A hidden rule labels the rows of this table. It goes by one to three of the table's principal directions, not those with the most spread.
 1.2  0.0 -0.6  0.5 -0.5 -0.8  0.5 -0.1 -0.6 -0.2  0.7 -0.5 -0.2 -0.7 -0.5  0.8 -0.4  0.8 -0.2 -1.4  0.7  1.6  0.3 -0.3 -1.4 -1.1 -0.2  1.0 -0.3  0.8 -0.3  0.7 o
 1.7  1.7  2.3 -1.1 -0.7 -0.2 -3.1 -0.7  1.2 -0.8  3.3  1.1 -0.6  0.6 -0.3  1.6 -0.6  1.4 -0.4  2.2  0.8 -1.1  1.1 -1.9  2.5 -1.5  0.1  1.9  1.5  1.6 -0.6 -0.5 s
 0.3 -0.8  0.3 -0.2  1.8 -0.1  0.2  0.2 -1.6 -0.6 -1.5 -0.6  1.4  0.4 -1.0  0.0  0.2 -1.1  0.0 -1.1 -0.2  0.0 -0.5  0.6  0.2  1.0 -1.4  0.1  0.4 -0.1  1.4 -0.4 o
 1.6 -0.3 -1.8  1.7 -0.7 -1.9 -0.8 -1.0  0.4  0.2  2.4  1.3 -1.8 -0.6 -1.0  1.0 -0.4 -0.5 -1.8  0.8  1.2  0.2  0.3 -0.1 -0.9 -1.4 -1.4 -2.3  0.2 -0.5  0.1  0.4 n
 0.1 -0.8  0.2  0.4  0.0  0.5  0.3  0.1 -0.8 -0.6 -0.5 -0.9  1.4  1.1 -0.1 -0.1  0.8 -0.1  0.1 -1.1  0.4  0.7 -0.5 -0.2 -0.5  0.0 -0.1  0.6 -0.5 -1.5  0.3  0.0 k
 0.4 -0.8 -0.4  0.6 -0.1  0.1 -0.1 -0.1 -0.3 -1.0 -0.2 -0.9 -0.1  0.6 -0.4 -0.5  0.8 -0.7 -0.3  0.0  0.7  0.3  0.2  0.0 -0.4 -0.8 -0.7  0.1  0.4 -0.4  0.8 -0.2 s
 0.1  0.3 -0.3  1.1  0.5  0.5 -1.1  0.5  1.0  0.0  1.0  1.2  0.1  1.3 -0.5 -0.1  0.3  0.0  0.7  1.0 -0.2 -0.6 -0.4 -0.3  0.8  1.2 -0.5 -0.5  0.0 -1.0  0.5  0.4 k
-0.9  0.1  1.3  0.1  0.0  1.4 -1.8  0.2  1.0 -0.7  0.6  0.6  0.8  2.7  0.7  0.1  0.8 -0.8  0.3  1.6 -0.4 -1.5 -0.8 -1.0  2.1  1.8  0.0 -1.2  0.0 -2.1  0.4 -0.1 k
 0.2 -0.5 -2.5  1.8 -0.8 -0.8  1.0  0.2  1.4  0.6  0.6  2.0 -0.5  0.6 -0.3 -0.6  0.4  0.9  0.4  1.3 -1.0  0.7 -0.1  1.4 -1.8  0.3 -0.1 -0.8 -1.2 -2.3 -1.2  1.0 i
 0.4  0.9 -0.3  0.6 -1.2 -0.1 -0.5 -0.5  1.2  0.4  2.4  1.9  0.5  1.0  0.2  1.1  0.6  1.2  0.0  1.0  0.0 -0.1 -0.2 -1.1  0.0  0.6  0.8 -0.7 -1.0 -2.1 -1.0  0.5 n
-1.4 -1.1 -1.3  0.9  0.3  0.5  1.9  0.8  0.5  1.0 -1.6  0.1  0.2 -0.8  0.7 -1.4  0.0  0.0  0.6 -0.5 -0.4  0.8 -0.5  1.3 -1.8  0.8  0.8 -0.6 -1.3 -1.5 -0.6 -0.1 f
 0.3 -0.5  1.2 -0.5  0.5  0.1 -0.9 -0.3 -0.6 -0.1  0.2 -0.2  0.9  0.2 -0.3  0.4 -0.2 -0.3 -0.5 -0.2  0.8 -0.5 -0.4 -0.8  0.8 -0.2  0.0  0.1  0.5 -0.6  0.3 -1.1 s
 0.6 -0.5 -1.1  2.0  0.6  0.0 -0.5  0.6  0.3  0.7  0.7  0.9  0.0  1.3 -0.5  0.0 -1.1  0.0  0.2 -1.0  0.2  0.5 -1.0  0.7 -0.3 -0.1 -0.7 -0.7 -0.7 -1.2  0.0  0.9 s
 1.1 -0.2  0.0  0.9  0.9 -0.5 -0.8  0.2 -0.2  0.5  0.7  1.0  0.7  0.4 -1.0  0.5 -0.6  0.3 -0.1 -0.3  0.4  0.0 -0.6 -0.1  0.5 -0.1 -1.1  0.2  0.1 -0.6  0.1  0.0 s
-0.7 -0.4 -1.0  0.2 -0.4  0.1  1.8  0.5  0.2  1.0 -1.4 -0.1  0.4 -0.4  0.2 -0.9 -0.1  0.7  0.8 -0.4 -0.9  0.7 -0.2  0.7 -0.9 -0.1  0.5  0.2 -0.8 -1.0 -1.1 -0.2 f
-1.5 -0.8 -0.6 -0.2 -1.1  0.9  1.4 -0.1  0.8 -0.4 -0.7 -0.7 -0.1 -0.3  1.2 -1.0  1.1 -0.3  0.0  0.4  0.2  0.6  0.5  0.2 -1.5 -0.3  1.6 -0.6 -0.6 -1.5 -0.3 -0.7 k
-0.1 -1.1 -1.1  1.9  0.2 -0.8 -0.1 -0.1  1.4  1.6  1.2  2.6  0.1 -0.6  0.1  0.2 -0.6 -0.1 -1.0  1.1  0.9  0.0 -0.9  0.4 -0.8  0.3 -0.3 -2.7 -1.0 -3.4 -1.0 -0.6 n
 0.0 -0.2  0.7 -0.8 -0.3  0.1  0.4  0.1 -0.7  0.0 -0.8 -1.4 -0.1 -0.7  0.5 -0.1 -0.8  0.3 -0.1 -1.4  0.4  0.7  0.2  0.1 -0.4 -1.4  0.5  1.3  0.1  1.4 -0.4 -0.2 i
 1.6 -0.5 -1.0 -0.4  0.9 -2.4  1.1 -0.4 -0.5 -0.6 -0.2 -0.5 -1.4 -2.4 -0.9  0.8 -1.1  0.2 -1.5  0.3  0.7  1.4  1.2  0.7 -1.3 -1.6 -1.0  0.4  0.5  2.0 -0.5 -0.8 s
-0.4 -0.1 -1.1  0.7  0.0 -0.4  0.8  1.0  0.7  1.9 -0.8  0.7 -0.8  0.1  0.3 -0.5 -2.3  1.4  1.2 -0.4 -1.7  0.5 -1.0  1.2 -0.8  0.9  1.1  0.1 -1.4  0.1 -1.9  1.4 n
 0.8 -0.6 -0.7  0.9  0.1 -0.5 -0.5 -0.4  0.1 -0.1  1.3  0.8 -0.2 -0.2 -0.6  0.5 -0.3 -0.3 -0.9 -0.3  1.2  0.5  0.1  0.1 -1.0 -0.8 -0.4 -0.8  0.0 -0.8  0.5 -0.2 s
 0.3  0.7  1.1  0.2 -1.7  0.1 -2.0 -1.0 -0.1  0.3  1.8  0.2 -0.4  0.6  0.2  0.9  0.6 -0.4 -0.7  0.8  0.7 -1.4 -0.4 -1.9  1.6 -0.2 -0.4 -1.3  0.6 -0.3  0.2  0.6 i
 0.5  1.0  1.7 -2.8 -2.1 -0.8 -0.3 -1.6 -0.5 -1.3  0.8 -1.6 -1.2 -1.4  0.7  1.2  0.2  0.3 -1.4  0.7  0.6 -0.1  2.0 -1.4  0.7 -2.7  0.5  1.2  1.5  2.8 -0.5 -0.9 f
-1.0 -0.3  1.1 -0.4 -0.3  0.8 -0.2 -0.6 -0.2  0.2 -0.2 -0.8  0.4 -0.9  1.0 -0.1  0.8 -1.1 -1.0  0.1  1.5 -0.8 -0.2 -1.2  0.6 -0.4  0.4 -1.3  0.3 -0.8  0.4 -1.4 i
-0.4 -0.7  1.0 -0.6 -0.7  0.6  0.2  0.1 -0.8 -0.7 -0.9 -2.4 -0.1 -0.1  0.9 -0.2 -0.2 -0.4 -0.4 -1.3  0.9  0.8  0.0 -0.6 -0.3 -1.2  0.6  0.7  0.0  0.6  0.0 -0.3 k
 0.5  0.3  0.6  0.2  1.6  0.3 -1.0  0.2 -0.3 -0.2  0.4  0.4  0.6  0.2 -0.7  0.2  0.0 -0.2  0.0  0.0  0.6 -0.7 -0.4 -0.4  1.0  0.7 -0.4  0.4  0.5  0.3  1.0 -0.4 s
 1.9  0.3 -1.3  0.3 -1.3 -2.5  0.3 -0.7  1.5 -0.5  2.4 -0.2 -3.6 -2.3  0.6  1.6 -2.0  1.0 -2.3  1.0  1.6  2.1  1.9 -0.2 -1.5 -3.7  0.0 -0.3  0.0  2.4 -2.0  0.0 o
 0.8 -0.6 -1.3  0.3 -0.9 -1.0  1.1 -0.5 -0.3 -0.5  0.3  0.0  0.2 -0.4 -0.7  0.6  0.2  0.3 -0.4 -0.8  0.2  1.6  0.8  0.3 -1.9 -1.1 -0.6 -0.1 -0.2 -0.7 -0.1 -0.1 k
-0.4  0.3 -0.1  1.5  1.3  0.3 -1.0  1.4  1.6  2.2  0.4  2.7  0.2  1.2  0.1 -0.2 -1.8  1.2  1.4  1.0 -1.4 -1.0 -1.9  0.6  1.1  2.7  0.5 -0.6 -1.3 -1.5 -1.4  1.1 i
-1.2  0.2 -0.7  1.3 -0.6 -0.2 -0.6  0.4  2.8  1.7  1.7  2.2 -1.8 -0.6  1.4  0.4 -1.1  0.1 -0.2  2.4 -0.1 -0.6 -0.7 -0.5  0.3  1.8  0.8 -3.4 -1.2 -1.6 -1.6  0.4 o
-0.9 -0.6 -0.8 -0.3 -0.6  0.3  1.6  0.2 -0.3 -0.5 -1.8 -1.5 -0.2  0.2  0.6 -1.1  0.8 -0.2  0.5  0.0 -0.8  0.5  0.1  0.6 -1.1  0.3  0.7  0.2 -0.5 -0.2 -0.3  0.3 n
 2.2  1.0 -0.4 -0.8 -1.8 -1.4 -0.2 -2.5 -0.9 -2.0  3.1 -0.2 -0.2 -1.5 -1.0  2.1  2.0 -0.3 -2.5 -0.5  2.6  1.0  2.6 -1.5 -1.2 -4.0 -1.0  0.2  1.4  0.9  1.4 -1.1 f
-1.1 -0.6 -0.9  1.3  1.4  0.6  0.6  1.9  0.3  1.8 -2.3  0.4  0.1  0.7 -0.1 -1.5 -1.2  0.2  2.0 -0.2 -2.1 -0.3 -1.8  1.3  0.2  2.8 -0.1 -0.4 -1.0 -0.5 -0.6  1.3 f
-1.2 -0.8 -0.1 -2.4  0.1 -0.5  2.4 -0.6 -2.1 -0.8 -3.7 -3.1 -0.4 -1.5  0.5 -0.8  0.5 -1.3 -0.6 -0.5 -0.9  0.0  0.5  0.8 -0.7 -0.1  0.6 -0.2  0.5  1.8  0.3 -0.9 n
-0.6 -0.3 -0.7  1.0  0.0  0.5  0.5  0.8  0.9  1.3 -0.1  1.4  0.6  0.2 -0.1 -0.7 -0.5  0.8  1.2 -0.4 -0.8  0.3 -0.6  0.7 -0.7  0.9  0.4 -0.1 -0.8 -1.5 -0.6  0.3 o
 0.1  0.7  0.4  1.3 -0.5  0.4 -1.8  0.6  2.2  0.5  2.1  1.4 -0.8  1.0  0.7  0.5 -0.2  0.7  0.4  2.2  0.1 -0.7 -0.6 -1.3  1.4  1.1  0.1 -0.8 -0.4 -1.0 -1.0  0.7 o
 1.8  1.2  0.6 -1.4  0.5 -1.3 -0.5 -0.4 -0.6 -1.5  0.9 -0.2 -0.5 -0.3 -0.8  1.5 -0.5  0.7 -0.3  0.1 -0.3  0.4  1.3  0.0  0.4 -0.6 -0.7  1.8  0.9  3.0  0.3  0.5 f
-0.3 -1.2  0.2  1.0  0.5  0.9  0.4  0.1 -2.0  0.1 -1.2 -1.0  2.1  0.4 -0.1 -0.5  1.1 -1.4 -0.2 -3.0  1.1  0.5 -1.1  0.3 -0.9 -0.1 -0.9 -0.3 -0.4 -1.7  1.6  0.0 f
-1.6 -0.5 -0.2  1.2 -0.3  1.1 -0.3  0.7  1.0  1.4 -0.6  1.1  0.5  1.1  0.6 -1.1  0.4 -0.5  1.0  0.8 -1.0 -1.1 -1.4  0.3  0.6  1.9 -0.1 -1.8 -0.7 -2.5 -0.3  0.4 f
-1.4 -1.5 -0.1  1.2 -1.1  1.2  0.6 -0.2  0.3  0.3 -0.1 -0.2  1.1  0.2  1.3 -0.8  1.5 -0.9 -0.6 -0.5  1.6  0.4 -0.7 -0.4 -1.2 -0.4  0.8 -1.6 -1.0 -3.8 -0.1 -0.9 i
 0.7  0.3 -0.7  0.2 -1.4 -0.8  0.6 -1.0 -0.2  0.0  1.5  0.1  0.1 -0.8 -0.1  1.3  0.8  0.5 -0.8 -0.2  0.9  0.9  0.4 -1.3 -1.3 -0.3  0.5 -0.7 -0.7 -0.8 -0.4  0.2 s
 0.2  1.4  1.4 -1.1 -0.6  0.1 -1.9 -0.7  1.1 -0.5  2.1  0.7 -0.8  0.4  0.5  1.2 -0.1  0.4 -0.4  2.0  0.2 -1.3  0.5 -1.5  1.9  0.3  0.8 -0.2  0.6  0.8 -0.3 -0.2 s
 1.3  0.0 -3.3  1.2  0.9 -1.3  1.9  0.7 -0.8  0.1 -0.9  0.4 -0.7  0.4 -1.8 -0.5 -1.1  0.9  1.2 -1.9 -1.9  1.8  0.2  2.8 -2.7  0.2 -0.7  1.2 -0.8  1.5  0.2  2.3 n
 0.8  0.6  0.0 -0.3  0.1 -0.1 -1.0 -0.4  0.3 -1.3  1.2  0.3 -0.6  0.5 -0.6  0.3  0.5 -0.2 -0.2  0.6  0.1 -0.2  1.1  0.2  0.3 -0.7 -0.7  0.6  1.0  1.2  1.0  0.1 o
-0.4  0.4  0.1  0.0 -1.3  0.1  0.2 -0.2  0.7  0.7  0.4  0.5  0.0 -0.1  0.5 -0.2  0.6  0.6  0.1  0.8 -0.2 -0.4  0.1 -0.5  0.3 -0.5  0.3 -0.1 -0.2 -0.9 -1.0 -0.1 i
 1.5  0.8 -0.8 -1.2 -2.0 -1.8  0.2 -1.7  0.2 -1.3  1.7  0.1 -1.9 -1.6 -0.7  0.9  0.6  0.4 -1.5  1.2  0.5  0.5  2.7  0.0 -0.9 -3.3 -0.6  0.6  1.5  2.1 -0.2 -0.5 i
-2.0  0.1  0.8  1.4 -1.1  2.2 -1.4  1.2  2.2  1.4  0.8  1.1  0.1  2.1  1.7 -0.6  0.0  0.3  1.6  1.3 -0.8 -1.1 -1.8 -1.2  1.4  2.8  1.2 -1.6 -1.3 -2.7 -1.0  1.2 o
-0.9  0.1  1.6 -0.7 -1.0  1.1 -0.5 -0.1  0.1 -0.3  0.0 -1.3  0.4  0.5  1.5  0.1  0.6 -0.2 -0.2  0.2  0.7 -0.4 -0.5 -1.6  1.0  0.2  1.2 -0.1 -0.3 -0.6 -0.4 -0.3 o
 1.4  0.9  0.6 -1.9  0.1 -1.0 -0.2 -0.6 -0.1 -0.7  0.5 -0.2 -1.3 -2.2 -1.1  0.2 -1.0  0.7 -0.6  0.1  0.5  0.2  2.5  0.5  0.3 -3.6 -0.6  2.6  2.3  4.0  0.3 -1.5 o
 0.7  1.4  0.3 -0.7 -0.5 -0.4 -1.0 -0.2  1.1 -0.3  1.7  1.5 -0.5  0.8 -0.1  0.8 -0.3  1.3  0.5  1.4 -1.0 -0.5  0.7 -0.1  0.8  0.2  0.3  0.9  0.2  0.8 -0.7  0.7 f
 0.2 -0.5  0.7  0.4  0.2  0.4 -0.7  0.6  0.9 -0.1  0.3 -0.3 -0.6 -0.2  0.3 -0.5 -0.7  0.3 -0.1  0.6  0.9  0.2  0.2 -0.2  0.4 -1.3 -0.1  1.0  0.4  0.3 -0.5 -0.7 k
-1.7 -1.7  0.3  0.7  2.1  1.4  0.8  1.4 -1.2 -0.2 -3.4 -2.0  1.0  0.6  0.7 -1.6  0.5 -2.0  0.7 -1.1 -0.2 -0.1 -1.8  0.7  0.0  2.7 -0.4 -0.9 -0.6 -0.9  1.3  0.1 o
-0.1 -0.1 -1.6  1.2 -0.2 -0.8  0.2  0.5  2.3  0.8  0.9  1.9 -1.7 -0.2  0.1 -0.3 -0.9  0.7  0.1  2.1 -0.8  0.2  0.2  1.0 -0.5  0.2  0.0 -1.2 -0.5 -0.7 -1.4  0.4 f
-1.7  0.3  0.8 -1.4 -0.4  1.7  0.9  0.3 -0.7  0.1 -1.9 -1.6  0.4 -0.2  0.9 -1.7  0.4  0.3  1.3 -0.9 -0.7 -0.4  0.0  0.2 -0.2  0.1  2.2  1.8  0.0  1.2  0.1 -0.1 n
 1.7  1.4  1.3  0.5 -1.3 -0.1 -2.7 -1.0  0.6 -0.3  3.8  0.6 -0.6  0.3 -0.1  1.7  0.1  0.6 -1.3  0.5  2.2 -0.5  0.6 -2.3  1.6 -2.6 -0.5  0.4  0.9  0.7  0.0  0.0 i
-1.4 -0.6  1.9  0.2  0.7  1.3 -1.9  1.0  0.7  1.2 -0.6  1.1  1.0  1.7  0.7 -0.6 -0.8 -0.5  1.0  0.6 -0.9 -1.8 -1.8  0.1  2.2  2.3 -0.2 -0.9 -0.1 -1.7 -0.2  0.1 o
 0.1  0.0  0.1  0.4  0.0  0.3 -0.5  0.0 -0.4  0.1  0.2  0.2  0.5  0.9 -0.4  0.0  0.1  0.0  0.4 -0.4 -0.3 -0.4 -0.6 -0.2  0.3  0.8 -0.1  0.0 -0.1 -0.4  0.4  0.6 s
 2.0  0.2  0.6 -1.2  0.4 -1.7 -0.1 -1.1 -1.6 -1.1  0.7 -0.7  0.2 -1.5 -1.2  1.7 -0.2 -0.3 -1.7 -1.1  1.4  0.9  1.4 -0.5 -0.1 -2.5 -1.6  0.9  1.4  2.0  0.8 -1.1 o
 1.2  1.7  0.3 -1.7  0.4 -1.1 -0.5 -0.4 -0.6 -0.6  0.4 -0.4 -1.4 -0.7 -0.9  1.0 -1.3  0.8  0.1  0.2 -1.0 -0.3  1.2  0.0  0.9 -0.4  0.0  1.6  1.2  4.2  0.1  0.6 s
 2.9  1.2 -1.3 -0.9 -1.9 -2.5  0.8 -1.6 -1.2 -1.7  2.0 -1.1 -1.6 -1.8 -1.3  2.3  0.2  0.9 -1.5 -1.2  0.9  2.3  2.6 -0.6 -2.0 -3.5 -1.1  1.4  0.9  3.4  0.2  0.8 o
 0.6 -0.5  1.4  0.5  1.4  0.6 -1.7  0.6 -1.1 -0.5 -0.2 -0.1  1.2  1.6 -0.3  0.0 -0.3 -0.7  0.1 -1.4  0.4 -0.4 -1.0  0.5  1.1  0.3 -1.3  0.9  0.3  0.1  1.2  0.6 i
 0.1  0.0 -0.2 -0.1  0.0 -0.2  0.2 -0.6  0.3 -0.6  1.0  0.6  0.6 -0.2  0.1  0.7  1.0 -0.4 -0.9  0.2  0.9  0.3  0.5 -0.4 -0.5  0.0  0.0 -0.9 -0.2 -1.3  0.4 -0.7 o
-2.3  0.7  0.7 -0.3 -1.2  2.2 -0.8  0.3  1.6  0.7 -0.2  0.9  0.7  2.3  0.9 -1.3  1.5  0.2  1.9  2.7 -1.9 -2.4 -1.0 -1.1  1.9  3.1  1.8 -1.0 -0.4 -2.5 -0.4  0.2 s
-1.4  0.2  3.0  1.8  0.1  3.7 -3.8  0.6  0.2  0.8  1.0  0.7  3.0  4.0  0.6 -0.8  2.0 -1.3  1.1  0.2  0.9 -3.2 -2.9 -2.5  4.0  2.4 -0.5 -1.1  0.1 -4.1  1.7  0.0 i
Which label does each new row get?
 0.1 -0.3  0.1  0.6 -0.2  0.7 -0.6 -0.7  0.0 -0.5  0.9 -0.2  0.4  0.0 -0.4 -0.1  1.2 -0.9 -0.8  0.1  1.7 -0.3  0.2 -1.1  0.1 -1.1 -0.2 -0.7  0.6 -1.2  1.2 -1.3 -> s
 1.4  0.5  1.2 -1.1 -0.5 -0.7 -1.2 -0.8 -0.2 -1.4  1.2 -1.0 -1.2 -0.9 -0.4  0.9 -0.1 -0.2 -1.2  0.6  1.3  0.0  1.6 -1.0  0.9 -2.5 -1.0  1.2  1.8  2.6  0.5 -0.8 -> o
-0.7  0.2  0.8 -1.5  0.6  1.2  0.7  0.2 -2.2 -0.2 -2.4 -1.7  1.7  0.8 -0.4 -0.8  0.2 -0.2  1.3 -2.5 -1.2 -0.3 -0.4  0.5  0.3  0.6  0.6  1.7  0.3  1.1  1.2  0.1 -> s
 0.5 -0.3 -1.7  1.6  1.0 -0.6  1.0  1.2 -0.2  1.0 -1.1 -0.1 -0.9 -0.5 -0.7 -0.8 -1.5  0.5  0.8 -1.3 -0.6  1.1 -0.5  1.5 -1.0 -0.2 -0.8  0.5 -0.6  1.1 -0.4  1.2 -> i
-0.7 -0.3  0.4 -0.6  0.4  0.5  1.1  0.5 -1.0  0.0 -2.2 -1.9  0.1 -0.4  0.6 -0.7 -0.4 -0.3  0.3 -1.3 -0.3  0.4 -0.3  0.4 -0.1 -0.2  0.3  0.8 -0.2  1.1  0.0 -0.1 -> f
 1.2  0.3 -2.4  0.7 -0.7 -2.6  0.7 -0.8  1.9  1.2  2.2  3.1 -1.6 -1.4 -0.8  1.1 -1.0  1.4 -1.0  2.4 -0.5  0.4  0.8  0.6 -1.3 -0.5 -0.1 -1.8 -0.6 -1.0 -2.0 -0.1 -> n
 0.1 -1.2 -2.5  0.6 -1.2 -1.0  1.8 -1.0 -0.2 -0.4 -0.2  0.0 -0.4 -0.5 -0.7 -0.4  1.0 -0.8 -1.1 -0.2  0.2  1.1  0.9  1.1 -2.5 -1.7 -0.5 -1.6 -0.1 -1.7  0.3 -0.6 -> s
-1.0  0.1 -0.8  1.1 -0.3  1.1 -0.2  0.3  0.7  1.0  0.0  1.3  0.6  1.8 -0.1 -1.1  0.5  0.2  1.2  0.6 -1.2 -1.1 -1.1  0.3  0.2  1.7  0.8 -0.7 -0.8 -2.2 -0.1  0.7 -> n
-1.5 -1.3 -0.7  2.1  0.8  1.8  0.9  1.0 -0.6  1.0 -1.4 -0.4  2.1  1.3  0.2 -1.0  0.9 -1.0  1.0 -2.2  0.4  0.4 -2.2 -0.2 -0.9  2.2  0.3 -1.7 -1.7 -3.7  0.9  0.2 -> k
-1.4  0.4  0.5 -0.9 -2.3  0.9  0.3 -0.4  1.1  0.7  0.0  0.0 -0.2 -0.1  1.3 -0.8  0.6  0.7  0.4  1.1 -0.5 -0.7  0.4 -0.6  0.3 -0.8  1.7  0.1  0.0 -0.8 -1.3 -0.5 -> i
 0.4  0.8 -0.2 -0.2  1.5 -0.4 -0.6  0.3 -0.2  0.2  0.0  1.7  0.5  0.9 -1.2  0.4 -0.5  0.3  1.1  0.2 -1.9 -0.9 -0.4  1.1  0.7  2.5 -0.7  0.2  0.1  0.8  0.7  1.1 -> f
-0.1 -1.4  0.1 -0.8  0.2 -0.6  1.1 -0.9 -2.3 -1.2 -1.8 -3.2 -0.6 -2.0  0.4  0.0  0.4 -2.2 -2.1 -1.8  2.0  0.9  0.4  0.0 -1.2 -1.9 -0.5 -0.9  0.7  1.4  1.3 -1.1 -> n
-0.2 -1.0 -0.6  0.1  0.1 -0.5  1.3 -0.1 -0.3  0.7 -0.8 -0.3  0.2 -1.3  0.1 -0.1 -0.5  0.0 -0.6 -0.7  0.6  0.9 -0.2  0.3 -1.4 -0.5  0.6 -0.5 -0.6 -0.9 -0.6 -0.9 -> s
-0.8 -0.4 -1.0 -0.5 -0.4 -0.2  2.1  0.2 -0.6  0.4 -2.2 -1.1  0.0 -0.2  0.4 -0.9 -0.2  0.2  0.5 -0.9 -1.3  0.7  0.0  1.2 -1.1 -0.3  0.6  0.2 -0.7  0.1 -0.8  0.3 -> i
-0.4 -0.9 -1.8  0.5 -0.5 -0.8  1.7 -0.3  0.8  0.6 -0.2  0.8 -0.6 -1.3  0.0 -0.5  0.1  0.1 -0.6  0.8  0.1  0.7  0.4  0.8 -1.9 -0.4  0.4 -1.3 -0.6 -1.6 -0.8 -0.7 -> s
-1.1 -0.8  0.1  0.5  2.0  0.7  0.2  1.1 -0.7  0.7 -2.2  0.0  0.9  0.9  0.3 -1.1 -0.6 -0.9  0.7 -1.0 -0.9 -0.5 -1.6  1.7  0.3  2.0 -0.2 -0.5 -0.7 -0.5  0.5  0.6 -> i
-0.9 -0.1 -0.4 -0.4 -0.7  0.3  0.7 -0.2  0.3  0.3 -0.7 -0.4 -0.4 -0.1  0.3 -0.7  0.2 -0.1  0.2  0.6 -0.5 -0.4  0.1 -0.1 -0.1  0.0  0.9 -0.6  0.0 -0.4 -0.4 -0.4 -> s
 0.1 -0.7  0.8 -0.5 -0.3  0.2  0.0 -0.9 -0.9 -0.9  0.1 -0.9  0.7 -0.5  0.4  0.0  1.2 -0.9 -1.4 -0.6  1.8  0.1  0.4 -0.3 -0.5 -1.7  0.0  0.2  0.5 -0.6  0.7 -1.2 -> i
-0.9 -1.1 -1.4 -0.4 -0.2 -0.2  2.8 -0.4 -1.5 -0.2 -2.8 -2.5 -0.2 -1.9 -0.1 -1.1  1.1 -1.3 -0.5 -1.1  0.2  0.8  0.4  0.4 -1.8 -0.7  0.1 -0.9  0.1  0.3  0.7 -1.0 -> s
-1.5 -0.1  0.2 -0.7 -1.4  0.8  0.1 -0.2  1.3 -0.1 -0.2 -0.9 -1.5 -0.3  1.5 -0.8  0.1 -0.5 -0.3  1.4  0.2 -0.5  0.5 -0.5  0.3 -0.7  1.4 -1.1  0.2  0.0 -0.6 -0.8 -> s
 0.6  1.2  0.0 -2.7 -1.0 -0.8  1.2 -1.4 -1.5 -2.2 -0.6 -2.2 -1.1 -1.6 -0.4  0.4  1.4 -0.2 -0.6 -0.1 -0.3  0.4  2.5 -0.1 -0.6 -1.7  0.0  1.7  1.6  4.0  1.1 -0.2 -> f
-1.7 -0.6  0.6 -1.5  0.3  1.1  1.0  0.2 -0.3  0.3 -2.5 -0.2  1.1  0.3  0.3 -2.0  0.5  0.1  1.2  0.4 -1.5 -1.1 -0.2  1.3  0.1  0.8  1.5  1.2  0.1 -0.6 -0.2 -0.9 -> n
-0.5  1.1  0.7 -1.2 -0.3  0.7 -0.6 -0.3  0.4 -0.9  0.4  0.1 -0.4  0.5  0.3 -0.1  0.8  0.0  0.5  1.1 -0.8 -1.0  0.8 -0.2  0.9  0.8  0.7  0.5  0.6  1.2  0.5  0.2 -> f
-1.1 -0.8 -1.7  1.4 -0.1  0.3  0.6  0.0  2.0  0.1  1.1  2.2  0.4  0.9  0.4  0.0  1.2 -0.4  0.1  1.8 -0.3  0.1 -0.5  0.2 -1.3  2.6  0.9 -3.0 -1.5 -4.2 -0.2 -0.2 -> k
 0.2  0.4  0.5 -0.3  0.9 -0.2  0.1  0.5 -1.4 -0.1 -1.3 -1.7 -0.6 -0.4  0.2 -0.1 -0.6 -0.1  0.3 -0.9 -0.4  0.0 -0.5  0.2  0.4  0.6 -0.1  1.0  0.0  2.7  0.1  1.3 -> i
-0.1  0.4  0.5 -1.6 -0.6 -0.3  0.6 -0.3  0.1 -0.1 -0.4 -0.5 -0.6 -1.3  0.3 -0.1 -0.4  0.7 -0.1  0.2 -0.3  0.2  1.2  0.2 -0.1 -1.3  0.6  1.2  0.6  1.8 -0.6 -0.7 -> f
-0.4  1.1  0.9 -0.3 -0.5  0.4 -0.8  0.1  1.0  1.3  1.1  1.2 -0.1 -0.1  0.6  0.4 -0.8  1.3  0.6  0.9 -0.3 -0.9 -0.6 -1.1  1.0  1.0  1.6  0.1 -0.5  0.0 -1.3  0.3 -> n
-0.7 -1.6 -0.7  1.5  0.8  0.6  0.5  0.8  1.0  0.1 -0.7  0.5  0.7  0.8  0.4 -1.0  0.3 -0.8 -0.2  0.1  0.6  0.6 -0.5  1.0 -0.6 -0.2 -0.6 -1.1 -0.7 -3.0  0.0 -1.0 -> o
 1.2  0.1 -1.7  0.9 -0.7 -0.7  1.1 -0.9 -0.7  0.0  1.1  0.4  0.7 -0.2 -0.9  0.6  0.8  0.5 -0.6 -1.6  1.0  1.3  0.5  0.0 -1.9 -1.7 -0.2  0.0 -0.5 -1.2  0.3  0.0 -> n
